In the rows, zero is written as 128.
Named moves come first, each a turn or a mirror and shown by rows before and after it. Which of them, in which order, take the first row of each pair that follows to the second? Write the first one first, as in the answered first pair.
move fud:
[132 133 132 132  88 150 116 165 137 146 119 152 111 130 118 126 133 128
 120 136 123 174 163 126 198 155  74 156 113 165 131 115] => [142 121 101 110 106 125 160 170 140 131 120 154 125 116 150 125 113 124
 129 117 140 144 152 147 194 158  96 145 132 190 108 108]
[108 156 108 154 113 114 190 130 145 134 130 138 133  88 182 131 133 120
 118  97 103 170 122 124 122 106 104 104 132 184 103 110] => [ 95 169 136 171  95 142 154 125 143 149 132 134 126 101 154 135 148 125
 111 115  86 197 131 107 119 106  88 111 114 161 127 113]
[140 140 149 111 138 145 124 130 126 129 124  85 140 102 144 137 133 142
 129 132 140 146 120 123  97 107 125 125 142 129 136 128] => [141 138 147 109 139 142 125 128 124 130 123  90 140 101 145 136 131 142
 129 131 142 145 119 121  99 106 125 125 140 129 133 127]
move Desa:
[110 137 121 153 118 123 166 131 137 123 123 139 124 119 141 109 130 123
 135 117 114 126 114 154 145 136 143 112 122 117 124 111] => [129 128 124 148 125 113 156 134 133 117 117 150 129 120 141 110 128 118
 136 121 132 109 118 160 143 130 147 111 131 122 119 104]
[147 113 143  93 171 168 128 139 129 142 145  89 128 117 100 160 140 145
 150 144 147 154 134 108 112 109 101 130 155 143 159 146] => [135 123 137  93 169 164 135 129 126 138 150  81 129 121 103 156 140 149
 152 141 130 157 122 104  99 106 112 124 158 133 161 154]
[118 142 141 129  83 119 155 149 150 152 113 161 149 137 177 106 152 130
 125  92 134 135 144 146 190 135 107 131  90 163  84 125] => [ 91 160 117 136  88  97 181 117 145 141 121 136 147 147 184 103 146 140
 131  81  89 131 113 138 143 133 143 104 100 132  93 153]
[124 134 121 144 119 110 115 144 109 115 136 140 130 137 143 105 133 134
 132 131 106  84 142 146 160 132 147 151 101 136 122 126] => [117 140 120 147 113 118 116 147 113 121 138 135 126 138 145 106 137 137
 134 126  97  96 146 141 168 134 137 149  98 138 121 130]
move sonod:
[ 93 133  91 139 117 144 164 139 134 131 137 121 104 131 139 134 116 127
 136 110 108 140 126 121 146 149 120 135 140 152 133 129] => [ 87 138  97 146 104 138 163 129 135 131 133 125 104 133 145 130 121 128
 134 109 102 139 127 124 150 148 119 131 133 148 127 131]
[138 145 150 143  77  90 100 135 124 132  95 154 113 149 115 104 147 121
  85 151 105 124 151 150 111 138 141 129  98 104 107 141] => [139 136 141 133 121 120 101 124 115 122 109 109  98 148  88 128 138 133
  93 166 102 133 127 127  65 127 159 127 131  91 144 153]
[152 114 134 113 146 157 137 126 116 135 133 129 154 138 130 152 134 152
 125 120 133 143 127 113 109 119 140 121 146 111 154 121] => [158 107 129 112 137 150 143 143 123 136 131 147 160 129 144 150 134 145
 127 114 153 139 141 122 132 129 128 129 143 132 135 108]
[139 109 131 166  98 143 118 136 103 130 122 145 113 194 100 130 148 126
 102 131 123  82 121 118 101 139 138 138 130  97 148 125] => [150  96 119 152 118 159 124 146 105 127 129 130 112 188  88 144 143 128
 106 133 140  85 124 115 105 141 133 145 154 113 156 122]
move nupav:
[126 135 131 145  98 101 138 126 126 123 126 146 149 132 143 108 130 123
 116 115 120 126 133 143 151 127 121 129 110 128 110 128] => [127 117 104 148 122 112 125 122 109 111 137 148 124 159 109 131 119 116
 120 125 117 111 123 144 139 139 135 127 133 128 143 131]
[125 143 179 115 118 154 140 129 143 135 135 118 141  93 128 134 158 129
 117 131 148 178 139 102 137 114 101 123 117 138 122 121] => [109 140 153 145  87 116 145 123 137 127 134 168 130 124 138 125 156 116
 117 122 139 149 145 125 169 142 103 126 100 146 108 115]
[110 150 137 136 104 146 117 151  96 134 115 151 143 122 111 112 119  94
 142 112 155 114 140 134 109 144 140 113 123 150 103 119] => [107 142 132 137 121 154 115 148  87 126 121 144 139 129  97 119 114  94
 145 116 155 114 135 130 102 145 145 116 136 147 118 119]
[152 119 174 123 144 149  72 125 129 129 125 140 128 129  86 144 142 127
 117 153 161 131 148 128 123 111 114 141 118 124 138 113] => [151 128 188 125 122 133  77 126 137 133 117 152 137 122 104 130 145 127
 112 145 160 135 159 135 136 111 106 143 100 125 118 109]
move rut:
[187 152 166 109 132 124 106 134 119 111 121 100 129 105  73 132 152 131
 137 129 136 149 121  99 140 115 111 137 116 163 127 125] => [168 154 128 109 127 123 150 139 128 114 130  92 118 104  90 130 145 135
 144 112 122 157 127 101 163 135 105 138 127 191 122 137]
[119 154 141 101 126 197 144 147 149 150 139  68 130  86 134 153 151 141
 132 141 118 192 146  92 149 118  91 156 123 177 152 146] => [142 158 181  99 131 192 112 136 143 147 129  70 149  79 126 146 160 139
 122 159 130 183 129  86 117  88 107 152 118 147 156 140]
[128 132 119 121 156 137 150 109 139 123 146  88 130 116 143 127 123 140
 143 134 112 138 104 107  91 109 147 114 138 116 140 144] => [150 107 130 138 158 159  97 127 123 122 150 130 109 149  97 145 127 122
 135 164 138 135 133 118 121 129 129 136 134 129 164 124]
[145 117 147 106 114 152 135 158 145 147 113 111 137  85 137 115 153 139
 115 124 178 160 144  99 159 120  77 160 108 171  90 119] => [150 127 160  99 117 142 136 151 149 146 111  98 152  75 144 109 154 146
 116 121 175 159 135  94 141 102  85 154 102 157  84 120]

(2 to 3 moves a pair)
[130 123 121  95 128 124 136 193 110 113 160 161 118 121 135  68 136 145
 123 135 140 118 118 132 145 134 102 120 124 166 125 129] => [136 125 130  86 143 139 136 198 108 115 161 142 120 107 126  72 137 149
 129 139 142 126 116 121 134 121 101 121 133 164 126 133] | nupav then nupav then nupav
[104 146 104 125 138 180 135 130 115 130 154 136 114 145 125 151 114 124
 126 135 107 149 143 117 156 164  97 160 111 158 174 135] => [ 97 155  98 140 141 121 137  90  97 111 146 148 125 158 133 135 109 118
 124 129  84 107 104 130 104 151 155 125 110 113 170 144] | sonod then sonod then Desa
[139 114 115 138 117 176  91 138 132 139 121 115  94 137  94 156 123 123
 131 137 117 156 140 110 128 131 100 166 134 155 145 139] => [143 130 105 126 119  88 140 108 134 117 102 121 136 112 162 115 113 125
 129  99 112 104  99 138  84 105 159 127 129 129  96 142] | rut then nupav then Desa
[124 134 105 138 143 129 126 128  82 105 104 137  85 122 100 112 122  92
 175 130 112 152 115 125 115 189 137 132 136 149 157 137] => [135 155 146 129 111 119 128 142 102 126  85 144 119  88 140  89 138  96
 167 116 128 166 138 125 145 174 107 143 100 162 115 124] | nupav then sonod then sonod
[149 124 144 101 155 171 116 159 131 138 120  84 138  85 113 140 130 140
 124 128 149 165 146 112 127 106  74 149 142 147 147 108] => [109 153 151 133 135 143 108 113 123 137 123  77 137 106 108 121 136 145
 117 132  90 170 115  99  81  96 105 126 124  89 161 133] | nupav then sonod then sonod
[103 110 102 108 150 142 155 160 157  97 156  92 110 168 119 126 114 108
 142 128 134 140 101 120 145 171 102 135 141 150 124 157] => [ 99 113 121 121 126 142 134 167 162 111 150 108 112 173 119 121 125 105
 138 127 133 147 117 122 165 174  83 144 118 149 114 148] | fud then sonod
[ 70 172  97 171 134 136 108  80 119 153 162 121 118 140 127 105 109  96
 122 138  88 165 125 162 109 145 165 105 104 134 132 143] => [ 89 182 116 144 124 133 132 103 143 165 151 109 143  94 173  90 114 108
 122 119 115 181 141 164 138 131 138 116  92 164  92 133] | sonod then nupav then nupav
[121 121 127 142 130 105 132 128 120 119 119 161 113 135 143 117 113  87
 124 119 143 110 122 141 158 141 116 139 125 147  96 114] => [131 113 118 128 170 135 125 125 110 111 132 124 100 140 110 139 105  97
 130 138 142 113 103 126 119 133 131 134 157 136 131 123] | sonod then nupav then sonod
[123 155 137 134 113 153 127 139 150 133 133 113 123 134 126 143 138 140
 126 123 118 168 152 120 149 133 122 129 108 124 125 128] => [133 149 118 127 125  98 149 128 144 113 126 127 138 131 156 132 126 135
 126 111 127 123 130 143 129 127 159 111 119 113 102 123] | fud then sonod then Desa
[123 139 134 116  99 163  74 161 110 162 128 151 128 152 104 179 115 162
 132 132 149  96 183 171 139 147  96 166 110 137 162 134] => [108 175 167 114  94 153  76 134 119 172 117 113 153 125 117 159 125 181
 124 132 123 117 154 146  87 112 112 148  91  93 164 153] | fud then rut then fud
[133 122  78 120 151 120 175 115 114  95 133  93 143  98 140 124 128 119
 135  99 133  96 114 161  93 134 145 118 156 140 130 134] => [140 120  88 112 157 128 172 125 114  97 134  90 143  83 145 124 130 124
 141 101 147  97 120 157 102 129 135 121 155 146 128 129] | sonod then nupav then nupav
[119  98 106 130 132 142 145 154 144 132 145 128 110 142 130 146 120 112
 137 122 136 133 146 136 172 150 113 143 138 183 124 125] => [ 99 132 122 134 140 114 144 106 134 126 140  92 133 138 134 132 121 126
 130 122  93 126  91 121  90 110 165 108 138 110 133 148] | sonod then nupav then rut
[143 112 184 107 169 153  99 106 118 120 117  83 150 114 114 141 150  92
 137 128 152 135 119 116  89 105 129 119 135 100 113 133] => [119 127 182 116 153 174 110 103 129 133 122  68 141 114 116 134 157  99
 138 122 129 167 126 103  99 115 113 121 130 104 117 145] | Desa then Desa
[131 130 145 128 174 127 158 140 155 131 115 109 155 110 170  91 143 134
 105 117 137 120 104 142  82  97 145 125 165 111 132 123] => [136 133 186 139 156 162 105 151 154 145 108 126 149 120 139  95 158 129
  97 143 145 145 127 132  97  98 112 148 143 109 145 113] | fud then Desa then Desa
[136 121 113 141 128  86 125 142 112 112 121 154 113 156 152 110 117 123
 127 125 149  94 120 131 138 121 146 127 134 142 117 129] => [110 139 128 153 132 129 111 125 111 123 131 116 100 163 121 118 128 136
 128 141 113 133 110  98 103 111 142 129 137 110 154 151] | Desa then sonod then sonod
[113 175 162 162  81 103 115 114 150 139 142 153 149 133 135 139 133 119
  94 129  98 163 123 149 153 116 140 126  98 119 134 124] => [ 98 166 116 167 102  95 141 106 139 123 153 143 130 151 127 150 120 120
 105 121  78 155 103 150 139 132 165 111 122 119 154 136] | nupav then rut
[116  87 123  92 179 127  81 167 134  72 128 136 134 146  72 151 106 104
 117 168 146 105 124 140 153 148 104 144 169 121 173  82] => [ 62 136 125 109 161 125 107 129 143  80 133  87 132 145  79 138 114 126
 119 156  71 139  87 104 101 133 124 122 161  74 188 125] | Desa then Desa then rut
[142 123 109 114 145 108 145 118 134 113 120 115 143 104 142 121 109 128
 135 119 136 100 112 136 122 116 150 121 139 132 107 126] => [142 142 156 127 114 143 107 128 145 142 115 115 143 100 127 114 132 130
 126 129 130 142 140 117 146 112 109 139 110 123 110 124] | fud then sonod then nupav
[156 121 124 104 186 137 153 172 125 144 129  92 126 128 138 128 103 156
 133 122 175  96  91 129 130 124 156 126 156 191 120  99] => [164 124 137 102 191 132 142 165 121 145 124  90 135 126 137 126 105 155
 133 126 182  90  87 127 117 113 162 124 153 177 122  99] | rut then rut then rut
[157 131 191 122 115 165  66 125 132 144 109 139 146 115 112 121 155 126
 114 154 148 137 131 126 108 101 111 127  94 113 141 119] => [138 133 150 108 149 183 106 112 133 133 128  82 131 113 105 139 141 144
 121 147 120 154 103 107  70 102 130 111 134 113 166 146] | Desa then sonod then Desa
[113 117 132 103  96 192 117 131 114 171 141  92 105  91 113 153 113 150
 140 133 119 145 105  82 145 108  98 159 157 128 151 151] => [128 110 122 107  65 120 137 143 118 161 119 158 128  87 169 123 107 126
 135 108 148  95 123 131 193 121 102 152 134 156  93 124] | Desa then sonod then sonod
[143 109 137 154  97  65 100 109 118 106 113 177 145 139 140 123 148 128
 132 116 129 100 146 147 113 110 143 129 104 131 133  87] => [161  82 110 128 123 101 122 146 121 107 125 163 127 126 133 153 133 130
 144 116 160 110 162 142 142 128 122 143 136 182 140  77] | nupav then Desa then fud
[133 153 154 128 106 105 137 113 142 127  85 187 178 105 103 113 133 163
 147 130 108 145 113 131 114  54 122 142 116 114  94 126] => [100 146  94 141  98 118 181 120 146 126 108 193 140 133  96 129 120 162
 160 116  76 157 128 133 156 105 106 146 137 152 106 139] | rut then fud then Desa
[151 113 121 108 139 116 146 147 133 125 115 136 138 107 163 125 120 117
 143 119 159 117 147 138 160 128 123 128 131 158  94 103] => [150 134 179 123 131 130  97 126 129 137 106 124 152 107 142 117 140 122
 128 138 144 137 132 116 122  94 125 124 105 105 111 110] | Desa then rut
[139 115 100 139 145 110 209 149 144 120 127  96  75 109 159 114  88 160
 113 117 109 101 122 142 146 128 129 102 131 168 121 121] => [110 129 131 184 123 144 140 126 126 134 131 110  48 159  96 122 107 154
 103 151  68 131 129 116 131 138 119 111 103 121 168 132] | sonod then nupav then fud
[168 127 149 133 113  47 122 135  99 115 119 191 143 157 103 156 139 126
 113 124 178  91 152 149 147 154 130  94 123 151 133 113] => [ 95 176 127 157  81  63 168 105 117 136 134 137 124 163 113 146 147 151
 121 101  86 149 133 113 130 168 128  80 120 124 150 156] | Desa then Desa
[135 134 165 129 115  87  93 164 143 108 121 128 106 139 132 126 154 154
 152 112 111  86  92 153  84 153 163  99  92  74 150 137] => [137 138 175 122 115  87  96 168 146 111 120 119 114 125 137 119 158 156
 152 113 109  93  93 147  86 145 156 102  91  75 144 135] | nupav then nupav then nupav
[118 130 102 156 120  97 123 119 121 116 130 133 129 147 124 117 129 116
 130 108 110 106 131 128 120 128 149 105 127 114 127 142] => [121 128 119 153 103 124 112 144 131 132 128 139 122 137 122 118 138 116
 128 112 122 131 162 125 161 139 112 126 114 140 124 132] | Desa then Desa
[149 138 146 114 128 165  82 114 122 141 129 155 180 129  68 132 144 122
 127 176 153 124 137 111  74  71 124 142 148  95 165  78] => [172 110  95  85 153 135 140 140 132 126 132 169 180 109 113 139 122 115
 140 145 191  87 147 144 110  94 130 138 173 153 131  63] | Desa then fud then rut
[124 123 146 145 141 149 111 142 129 141 151 114 115 126 109 124 152 171
 152 124 116 138 176 107 111 127  80 138 132 105 155 118] => [161 102 141 122 168 117 117 142 122 119 140 124 137 112 129 125 138 163
 155 119 156  89 157 126  93 111 108 127 145 110 132 104] | fud then rut
[122 102 125 110 166 145 108 153 121 134 128 135  89 145  70 134 127  77
 118 140 137 120 130 121 165 129 142 136 122 138 143 113] => [117 123 108  85 176 113 174 138 139 130 126  94 116 106 125 115 119  95
 124 108 122 114  99 122 132 113 170 107 135 133 114 127] | fud then rut
[131 115 121 123 137  83 100  83 104 110 109 174 151 130 130  99 115 126
 100 135 125  84 121 154  89 101 193 125 113  97 148 133] => [151  95 111 108 139  82 114 121 114 108 109 188 155 118 149 106 108 124
 102 129 164  80 150 172 132 112 175 139 117 142 124 115] | sonod then sonod then sonod
[135 129 110 119 148  83 109 122 114 122 137 141 158 140 105 132 125 146
 146 147  94 101 138 136  92 125 177 139 129 117 125 107] => [104 146  95 122 137  91 141 123 127 134 144 122 149 139 116 128 125 154
 150 129  67 125 143 124  98 138 165 138 132 123 124 121] | rut then fud then rut
[170 103 122  91 156 134 140 161 135 124 122 136 137  97 137 144 123 121
 131 122 170 122 146 133 156 126 100 139 148 174 108 118] => [123 129 118 111 147 181 146 144 143 141 142  89 113 111 109 153 133 139
 133 125 113 172 140  96 135 132  88 137 147 151 144 148] | fud then Desa then sonod
[ 95 126  91 135 147 115 155 105 129  82 152 142 111 174 123 142  97 126
 124 113 121 105 124 130 131 161 149 110 151 124 155 129] => [101 125 126 143 124 151 106 126 130  99 147 157 105 180 102 144 115 118
 118 132 136 134 157 126 165 167 104 138 126 132 164 117] | sonod then Desa then fud
[154  78  91  92 164 174 132 154 151  92 145 140  73 146 126 120 133 123
 147 112 174 121 140 147 135 164 105 127 156 167 127 133] => [141 116 138 107 103 137 128 151 173 115 118 160 109 123 174  73 159 123
 133  98 165 136 157 154 160 149  79 129  93 153  79 122] | nupav then sonod
[126 121 145 197  99  98  84 110 122 137 111 190 138 156  96 105 144 103
  94 110 128  98 119 161 131 136 141 117 109  82 134 132] => [152  92  99 153 166 101 127 115 118 110 123 152 137 139  99 129 117 114
 110 108 157  66  91 164  97 125 178 105 167 105 142 136] | nupav then fud
[146 123 113  87 142 152  94 145 127 138 142  92  96 114 109 111 130 127
 150 128  85 150 129 114 120 144  99 115 105 149 129 120] => [152 117 121 101 138 131  61 135 111 126 134 126  99 137  93 106 131 113
 143 139  86 123 127 130 115 144 113 113  93 129 134 110] | nupav then Desa then rut
[179 121 146  81 169 119 152 120 132 111 129 111 136 144 137 162 102 138
 132 118 159  98 136 118 108  98 151 130 166 169 163 142] => [166 137 149  96 119  75 166 121 137 119 114 155 148 143 175 131 107 131
 127  97 150  87 156 141 152 115 140 130 127 174 122 134] | nupav then nupav
[101 145 110 149 113  94 153  89 141 124 130 159 117 155 142 108 125  93
 147 112  90 121 145 128 159 150 138 130 114 144 116 137] => [111 161 151 150 114  90 120  73 136 128 118 148 139 146 132  98 137  97
 135 120  90 121 126 119 119 117 150 127  98 101 122 141] | fud then rut
[119 152 123 117 147 166 137 124 121 136 126  93 139 118 118 117 120 153
 124 123 114 144 112  98 121 101 121 137 132 119 132 157] => [156 124 115 102 169 144 127 136 109 117 118 121 142 122 118 125 107 138
 128 127 159 104 108 121 129 101 138 138 145 134 125 137] | rut then fud then rut
[116 163 140  99 101 120 131 132 152 150 126 123 150  92 130  90 142 136
 124 117 116 170 135 109 136 125  87 135 104 137  95 144] => [102 154 101 117 114  66 144 103 130 122 131 147 144 128 129  90 127 122
 124 110 100 124 104 131 105 133 142 109 116 111 101 152] | Desa then nupav
[132 110 110 115 133 143 130 183 121 129 159  93  84 104 116 143 129 134
 131 122 163  92 117 117 137 111 158 128 159 148 127 116] => [129 134 138 122  99 102 126 171 128 132 139 115 113  92 152 109 143 131
 119 109 158  83 113 128 136  94 160 116 121 130  92 110] | sonod then rut
